In the data rows, zero lies at 7.5, halfway between 7 and 8.
Here are some points, one per row:
ndarray[ 9  6  8  7  6  8  9  7 10  8  9 10  4]
ndarray[ 7  8  5  7  8  7  6 10  6 10  6  7  9]
ndarray[ 9 11  7  6  8  9  9 11  6  7  6  5 10]
ndarray[ 9  9  5  9 12 12  7  9  6  7  3  4 10]
ndarray[ 8  8  8  8  6  7  5  8  2  9  5  7 11]
ndarray[ 8  7  8  6  6  7  7  7  8  6 10  9  6]
ndarray[ 7  7  7  8  6 10 10  7  9  9 10  6  6]
ndarray[ 4  7 10  8  5  8  8  7  8  8 11  7  7]
ndarray[ 8  8  9  6  8  7  8 11  9  7  7 11  8]
ndarray[ 7  9  5  4 10  5  7  9  9  6  7 12  8]
ndarray[10 11  5  8  9  8  6  3  5  9  4  5 10]
ndarray[10 11  6  5  6 10 10 10  7  8  6  5 11]
ndarray[11 12  5  6  9 10  6  7  6  9  3  9 10]
ndarray[ 6  8  8  8 10  8 10  8 10  8 13  8  7]
ndarray[ 5  8  8  6  4  9  7  8  7  6 11  9  4]
ndarray[6 5 6 8 5 5 9 9 8 8 7 5 7]
ndarray[13  9  3  8  8 10  6  7  7  8  3  7  8]
ndarray[11  7  8  7  8  7  7  8  4  8  6 10  9]
ndarray[ 7  6  6  8  5  6  6  6  9  7 12  9  3]
ndarray[8 4 9 8 7 7 8 7 7 8 8 7 3]
ndarray[11  8  9  6  6 10  6  5  3  7  6  4 10]
ndarray[ 6  7 10  8  7  6  7  6 10  8 10  9  5]
ndarray[ 6  7  9  8  5  7 11  7  9  6 10  7 10]
ndarray[12  8  4  8  7  7  8  4  4  6  5  6 10]
ndarray[ 9  8  7  7  8  4  9  9  7  9 10  8 10]
ndarray[ 7  7  6  7  8 11  9  8  7  6  4  8 10]
ndarray[ 8  6  7  8  4  6  9  6  7  8 10  9  7]
ndarray[9 8 6 8 8 9 2 5 5 7 3 4 9]
ndarray[ 8  5  8  9  5  8 10  6  7  7  8  9  2]
ndarray[10 10  8  7  8  8  7 10  6  7  4  6  9]
ndarray[ 8  9  7  9 10  7  6  5  4  7  5  5  9]
ndarray[ 7  6  6  8  6  3  7  7 10  8  9 10  5]
ndarray[12  6  7  9 10 12  6  5  8  6  2  6  9]
ndarray[ 8  6  7  7  7  5  8  9 11  8 11  8  5]
ndarray[ 5  4  8  8  7  7  8  7  8  6 10  6  4]
ndarray[ 5  5  8  7  5  9  7  6 10  7 10  8  4]
ndarray[ 5  9  8  7  5  8 10 10  8  7 11  6  7]
ndarray[ 9  9  7  7  7  8  8 11 14 10  7  8  7]
ndarray[5 5 8 7 4 8 7 9 9 8 9 6 6]
ndarray[ 6  4  7  8  7  6  8  5  5  7 10  6  4]
ndarray[5 5 9 8 7 6 8 6 8 5 8 8 4]
ndarray[ 5  6  9  7  5  8  9  9  8  8 10  6  6]
ndarray[ 5 13  6  8  7  3  7 10  5  8  9  2  1]
ndarray[10 10  8  7 11  6  5  9  7  8  4  8 12]
ndarray[10 10  7  9  9  7  8  8  3  8  3  9 12]
ndarray[10  8  7  8  8  8 10 11 10  8  7  9  9]
ndarray[9 8 6 8 9 8 8 6 6 8 5 4 9]
ndarray[ 8  5  9  7  6  7 10  6  9  7  8 10  6]
ndarray[ 5  4  7  8  6  8  5  8 10  7  9  8  4]
ndarray[ 9 10  7  6  6  7 10 10 12  7  7 10  8]
ndarray[ 9  6  7 10  7  5  7  5  9  9  8  8  5]
ndarray[11  8  6  9  9  8  5  7  7  9  4  7  9]
ndarray[ 7  8  6  7 10  9  7  8  3  8  4  4 11]
ndarray[ 7  6  8  9  7  6  9 11  9  6 10  7  6]
ndarray[ 7  9 10  5 11  6  5  7  6  6 11  9  9]
ndarray[ 9  8  7  5  7  8  7  8  8  8  7  6 10]
ndarray[ 9  8  7  8  6  6  8  7  8  9  9 10  4]
ndarray[ 5  8  6  6 11  7  7  8  6  4  6  9  8]
ndarray[9 8 6 9 9 5 6 5 3 6 3 7 9]
ndarray[ 5  6 11  9  6 10  6  9  8 10  8  7  6]
ndarray[7 9 7 6 9 8 8 8 7 8 8 9 9]
ndarray[10  8  5 10  9  8  6  7  5  8  4  4  9]
ndarray[ 6  7  5  5 13  4  6 10 13  5 12 13  9]
ndarray[10  9  8  8 10 10  4  6  8  5  4  7 10]
ndarray[ 7  4  6  9  6  6  8  5  8  7  8 11  5]
ndarray[ 9  7  8  8 11  7  4  5  5  7  5  6 10]
ndarray[8 7 8 9 9 7 6 9 4 7 4 5 8]
ndarray[10  9  7 10 11  8  5  7  7 10  5  5 10]
ndarray[ 8  9  7  6  8  7  7 11  9  8  6  9  8]
ndarray[ 6  9  7  7  5 10  9 11  8  7  8  8  7]
ndarray[ 8  8  6  6  8  5  7 10  9  7  6 11 10]
ndarray[10  7  6  8 11  7  5  5  7 10  5  5  7]
ndarray[ 9 12  9  6  8  7  8 11  4  9  7  7  9]
ndarray[ 6  8 10  5  9  6 10  8  8  9  5  8  8]
ndarray[ 6  9  7  9  9 10  6  7 11  5  7  9  9]
ndarray[ 9 10  7  9  8  7  5  7  4 10  3  7  9]
ndarray[ 9  7 10  8  7 11  8  8  7  9  6  6  9]
ndarray[6 6 8 7 8 8 7 8 8 8 7 8 8]
ndarray[ 7 12  8  5  6  9  8 10  5  6  6  8 10]
ndarray[ 6  9 11  9  5  6  9  9  8  9 10  6  6]
ndarray[ 0  3 12 10 11  6  5  2  2  4 12  6  7]
ndarray[7 4 7 9 7 8 9 8 8 8 8 8 6]
ndarray[9 8 8 7 8 3 8 7 7 7 6 9 9]
ndarray[9 9 7 6 8 8 4 7 5 9 4 5 8]
ndarray[10 10  6  9 10  9  6  6  5  8  7  6  7]
ndarray[ 8  9  8  6  7 11  7  8  6 10  5  7  9]
ndarray[ 5  5  9  9  7  6  6  6  7  8  9 10  5]
ndarray[ 5 13  7  5  5  5  6 11  8  9 11  3  6]
ndarray[ 6  5  9  8  8  6  8  5  9  7 11  9  5]
These points spread out most along one direction. Where along it does each point below lie, from 0 to 99? 50 is the average, and the first point above lies past it.
ndarray[ 4  4  8  8  8  6  7  7  8  6 10  7  8] 66
ndarray[ 9  8  9 12  7  8  7 10 11  7 10  9  8] 60
ndarray[ 7  8 10  8  8  6  8  4  9  7 10 11  9] 61
ndarray[ 8  8 11  8  7  7 10  7  9  9  8 10  8] 59
ndarray[ 7  8  9  7  8  7  7  9  8  7 10  8  7] 60
ndarray[ 7  8  7  7  9  8  9 10  5  9  7 10  9] 46
ndarray[ 6  6  7  6  6  8  8  8  9  8 11  7  6] 68
ndarray[10  8  7  8 10  8  7  7  5  7  3  5 10] 27
ndarray[6 4 8 9 5 9 9 8 7 8 8 8 9] 59
ndarray[ 5  5  8  8  6  9  9  7 10  6 11  7  7] 70
ndarray[ 9  7  7  8 11  8  3  6  6  8  3  7  9] 30
ndarray[ 8  7  8  8 10  5  8  7  9  7  7  9  8] 53
ndarray[ 5  6  6  7  7 10  8  7  9  7 12  5  6] 67
ndarray[ 9  7  7  7  4  6 10  6  8  6 11  6  5] 67
ndarray[5 7 5 9 5 8 9 5 9 7 8 8 6] 63
ndarray[7 5 7 8 4 8 7 7 9 7 9 8 5] 67
ndarray[ 7  7  8  7  5  8 11  7  8  9  8  7  6] 61
ndarray[ 8  7  6  8  6  6  9  7 10  7  8 10  4] 66
ndarray[ 4  5 12  4  8  7  8  6  7  8  8  8  5] 66
ndarray[ 8  9  8  7  9  6  7  7 11  8  7  9  7] 54
ndarray[ 8  9  7  7 10  9  8  9  7  7  6  8 10] 40
ndarray[4 6 8 8 8 7 8 9 7 8 9 7 5] 65
ndarray[ 3  5  7  9  8  6  9  7  7  7 10  7  5] 70
ndarray[ 9  8  9  7  4 11  9  8  5  7  4  8  8] 42
ndarray[ 8 10  5  7 10  7  7  9  8  7  9 10  9] 48
ndarray[ 7  6 11  8  5  9  9  7  9  7 11  7  6] 70
ndarray[ 5  6  8  8  7  9  8  6  9  8 10  7  6] 66
ndarray[ 9  7  7  7 10  8  8  6 11  7  8 10  7] 56
ndarray[ 7  7  8  8  9  8  7  5 11  6  8  8  8] 56
ndarray[7 8 8 9 9 6 9 9 6 6 8 8 9] 51
ndarray[ 6  7  8 10  4  7  9  5  8 10  9  6  7] 62
ndarray[ 6  8  8  5  5  8  6  7 11  9 11  6  6] 67
ndarray[ 5  7  9  8  6  7  8  5  7  7 10  9  6] 67
ndarray[11 10  3  6  9  5  8 10  8 11  3  9 10] 31
ndarray[10  9  7  7 10  6  7  7  6  7  5  6  9] 35
ndarray[ 9  9  8  6  6 10  6  9  4  8  5  7  9] 36
ndarray[ 5  5  8  8  6  8  8  7  7  7 10  8  6] 67
ndarray[ 7  6  8  7  6  7  9  7 11  8 10  8  6] 69
ndarray[ 7  8  7  5  8  8  9  8  6  6  5  8 10] 42
